Z: 4 groups of rows, each row roughly a mix of its group's hidden directions:
Z (136 x 10):
[[  0 -24 -21  17  23  25 -24  -3 -55   5]
 [-23 -38 -46 -11   3   6 -18  -1 -33  21]
 [ 23 -16   6  54  16 -23 -13 -23   4  31]
 [-17 -35 -56  -1  15  13  -9  -4 -32   7]
 [-26 -26  -6 -25 -11  41 -31   4  23 -27]
 [ 20  12  42  27 -14 -44  -2   3   3  29]
 [  4 -36 -25  26  21   6   9  33 -12 -41]
 [ 27  20  -2 -51 -14   1  19 -26  20  28]
 [  7  36  13 -39 -22  21  -1 -16  43  -2]
 [ -6  10  26  15  27  18 -37 -11 -31  40]
 [ 21  24  -4   2  -5 -39  46 -17  32   8]
 [ 22  34  13  10  -5 -35  25 -30  16  34]
 [ 14  43  28 -24 -14   0 -10 -32  32  18]
 [ -8  -7 -39 -46 -41  -8   8  -8 -10  21]
 [ 26  38  19  -6 -27 -30  24 -14  32  16]
 [ -4  10 -15   1  40  -3  -9  22  33 -50]
 [ 33  28  48  -2  15 -31  12 -19   4  17]
 [ 16 -15 -32  51  11   4 -15 -11 -15  36]
 [  7  33 -16 -31 -20   8   2 -15  45  32]
 [-19 -29 -15 -19 -11  17 -11  23  22 -53]
 [ 34  -4  23  34  21  -8   4 -25 -17  43]
 [-26 -26   8  14  28  26 -43  20 -20 -20]
 [-33 -14  -4 -25   7  15  17   5  39 -46]
 [ 32  30  15  20  27   0  -2 -44   9 -29]
 [ 21  37  13   8  -5 -31  25 -33  18  33]
 [  2   2  15  61  35  -5 -12  20 -13 -16]
 [-24 -42 -13 -10  -5  35   7   9  27 -39]
 [ -3  40 -15  34  19   1 -18   5   9  49]
 [  5 -23  -8  45  41  -8  -9   0 -30 -28]
 [ -2   0  20 -24  -1  21  -6  -6  57 -37]
 [-12  23 -21 -26  11  35  14  -2 -52  -7]
 [ 23  11  29  16  45  -5   1 -29 -15 -35]
 [ -3 -46  17  11   0  -6   7   9 -31 -49]
 [-28 -25  19  12  28  21 -34   7  24 -35]
 [ 21  27   3 -48 -17   8  16 -22  34  19]
 [-60  -2  -4  12 -17  20 -25  15 -19  21]
 [ -5 -18  -1  23  38 -14  -4  21 -50 -26]
 [ 27   0  33  22  17   1  -8 -26  52   9]
 [ -8 -34 -15  49  30   0 -21  -2 -23  21]
 [-29 -14 -15 -26   8  34   5  10  33 -41]
 [-15   3  12  46  43 -20 -20 -14 -12  25]
 [ 20  32  32  36  12 -35  12 -26   4  10]
 [ -5 -22 -40  18  21  26   9  28   0 -41]
 [  6   8  19  30   2 -29  14 -12  57  19]
 [-24 -15 -49 -21  13  42   1   0  -6 -22]
 [ -6  -5 -30 -41 -38  15  16  23  25  21]
 [-14 -23  -9 -21   4  32 -35  37 -25 -26]
 [ -3 -23 -35  41   9   0 -19  10 -37  29]
 [-22  -9  -9   9  30  -7  -7  35 -33 -46]
 [ 32   2  -8 -42 -21  -5  19 -23  42  -6]
 [ 60   4  11 -12   9 -14  24 -31  13  18]
 [-20 -18 -34   5  -6   0 -14  29 -55   8]
 [ -9 -11   1 -25  17  37 -42  33 -25 -14]
 [  8  30  21 -50 -21  11  15   0  28 -25]
 [-15 -41 -27  -9  -8  42  16  20 -29  -6]
 [ 35  23  10 -48   8  13   9 -29  25 -15]
 [ 12 -21 -33 -34  30  29  -3  -8  -2 -39]
 [ 20  13  41  11   5 -20   8 -23  53   5]
 [ 14  41  38 -28 -16   2  -2 -20  35   7]
 [  7  22  22 -21  17  30   5  -1  28 -52]
 [-15  35 -20  18   4   6 -19  -3  10  59]
 [-13 -30 -20  -8  12  15   4  37  -2 -53]
 [-27 -27 -56  -1   9  29  -1   5 -21 -11]
 [ -5  -1  20  35  32 -25 -33  23 -19 -29]
 [ -8 -19 -33  36  12  -5  -9   3 -50  23]
 [ 15  18  -1  -5  -7 -34  37 -17  52  -5]
 [  8  11 -34  32  -9   3  -8  16 -27  51]
 [ -1 -10   2  66  -3 -25  11  29 -10  -1]
 [ 16  -7  31 -39 -20  -6 -30  16 -39 -17]
 [-27  -8 -22   0 -22 -11 -12   4 -15  62]
 [ 28   3  -7  56  34 -17  -3 -18 -10 -16]
 [ 20  42  20   2  -2 -16   2 -36   4  45]
 [  9   3 -13 -18  20  16 -11  46 -50 -14]
 [ 40   7  -9  21   7 -17   5 -26  -1  54]
 [ 32  20  19 -24 -21   9  17 -27  44  17]
 [ -4 -18 -26 -23  -1  21 -17  41 -47  -3]
 [  5  28  20  34  23 -25 -11 -25 -14  40]
 [-11 -10  -3 -61 -10   8  13   0  12 -41]
 [-36 -15 -10   5  13  -2 -10  34 -31 -45]
 [-22 -35 -48  13   9   2 -10   4 -36  19]
 [ -3 -34 -45 -31  21  27  -7  -2 -15 -24]
 [ -6 -16 -39  45  14 -15 -14  -5 -27  31]
 [-11  -6   4  14  25  -7 -50  31 -39  -7]
 [-28 -41  -9  10  36  30 -22   7 -14 -23]
 [-19 -24   0  13   9  32 -33  18 -50   1]
 [ 36  26  38 -10 -11  -5   0 -19  45   7]
 [ -7 -36  -5  11  20  14  -4 -20  50 -33]
 [  8  50  22  38   3   5   3 -27  25 -15]
 [ 12  36  27 -12 -24 -36  27  -3  33  10]
 [ -3   0 -21  -5  12  -2  -8   8  60 -42]
 [-12 -16  -1  46  21 -11 -13   9 -50  18]
 [ -2 -44  19  -3  -2  -4  10   8 -22 -56]
 [ 20  23  -4   8   1 -47  42 -11  32   0]
 [-26 -32  -5   6  15  35 -34  20 -37  -1]
 [-15 -26 -14 -20   4  31 -29  39 -26 -25]
 [ 16  20 -27 -32  32  33  -5 -31  17 -18]
 [ 20  52  20 -28 -29  -6  15   9  13  21]
 [ -3 -21  -4 -14 -12  24  40  -8  45 -33]
 [ 17  23  16  24  30  12  -1 -32   6 -49]
 [ 11  41  25 -13 -29 -32  24   5  28  18]
 [-19  47  13 -36 -11  25   3  17  28 -16]
 [-12  21   3 -17 -49  -7   8   6  20  48]
 [-11 -21   2 -13  21  39 -32  34 -32 -12]
 [ 13  31 -13  19 -21 -28  12   6 -29  47]
 [ -7  14 -29  36  -5 -11   2  21 -21  53]
 [ 38  -5   6   1 -29  -5  13 -17  54 -19]
 [-27 -16 -55 -12   7  39  -1  -1 -10 -17]
 [ 32   4  35  16   2 -17  -3 -27  50   8]
 [-13 -14  -6 -10 -14  45 -30   0 -44  24]
 [ -7  17 -23   4 -19 -15   2  26 -54  32]
 [  8  -6 -19  52  19 -19 -13   3 -32  32]
 [ 13  -3   0 -62 -35   5  -5  -3  26  13]
 [-10 -26 -19  40   4 -14 -13  25   5 -49]
 [  8 -13  43  32  24 -26   2  33  -9 -24]
 [ 12  12  -5   0  -1 -26  47 -22  49   1]
 [-22 -32 -13   4   2  38 -21  19 -47   4]
 [-29 -16 -17   6   8  -5  -7  24 -63   6]
 [-15   9 -37  39   6   3   6  16 -18  48]
 [ 16  28  29 -41 -16   2  17 -12  37 -23]
 [ 10   7  40  53  13 -30 -14  -6 -11 -10]
 [ 18  30  19   3 -25 -36  23  -9  42  17]
 [  9  -9  32  41 -25 -43  -6  18  -5  18]
 [ 13   4  10 -13  15  -1  10  19  21 -67]
 [ 11 -18 -58 -24  26  29   6  -1   2 -15]
 [ -1 -15  12  34  47  -1 -13   7  25 -38]
 [ -4 -13 -42 -11   1   3   4  33 -52  15]
 [ -5 -18  48 -27  23  18 -20   0  12 -37]
 [ 27  13  17 -13 -27  10  11 -28  50  23]
 [ -7   7 -21   7 -23  -2 -10 -18  -9  67]
 [ 11  18  17  13 -11 -22  29 -41  44  11]
 [-17 -41 -11  -4  -2  22  -5  35  -7 -47]
 [ 11  10  -8  67  29  -9   8  -5  -8 -17]
 [-20  40   2  36  18  12 -21  15 -10  40]
 [ 24  40  36  13  13  14   6  -1  45  -6]
 [  1 -17  -8 -55 -43  11 -10  10  22   2]
 [  4   0   2 -25  14  21 -31  43 -23 -39]]
which group is each row in? (one row of each group first):
[-23 -18   3  -8  19  42 -48  17 -21  -8] -> D
[  9  11  -2  66  27 -19   0 -15 -17   2] -> A
[ 19  33  26 -22 -29 -28  24 -10  35  -4] -> P
[-43 -12   0  23  17   6 -18  33 -31 -31] -> X

[ -1   9   2 -53 -13  34   1   5  19 -39] -> P
[ -2   2  11 -25 -38 -22 -14 -14  -1  55] -> A
[-18 -39 -53   1  14  14  -7   6 -31   1] -> A
[-16 -12   5  11  20   8 -54  27 -39  -5] -> D
[21 43 14 13 -8  1 -1 11 12 56] -> P
[-17 -24  -4   6   3  33 -32  18 -52   3] -> D
[ 15  -4  16  11  43   6   6 -16 -17 -55] -> A
[ -2 -21  21 -30  10  22  -8 -12  33 -50] -> P
[ 16  24  27  46  28   5  -6  14  29 -24] -> X
[-18 -15   1  47  44 -22 -10  16 -17 -15] -> D
[ -5 -13 -33  -1  21 -20  -5   0 -55  32] -> X
[-19 -33 -19 -12   4  26 -23  40 -21 -30] -> D
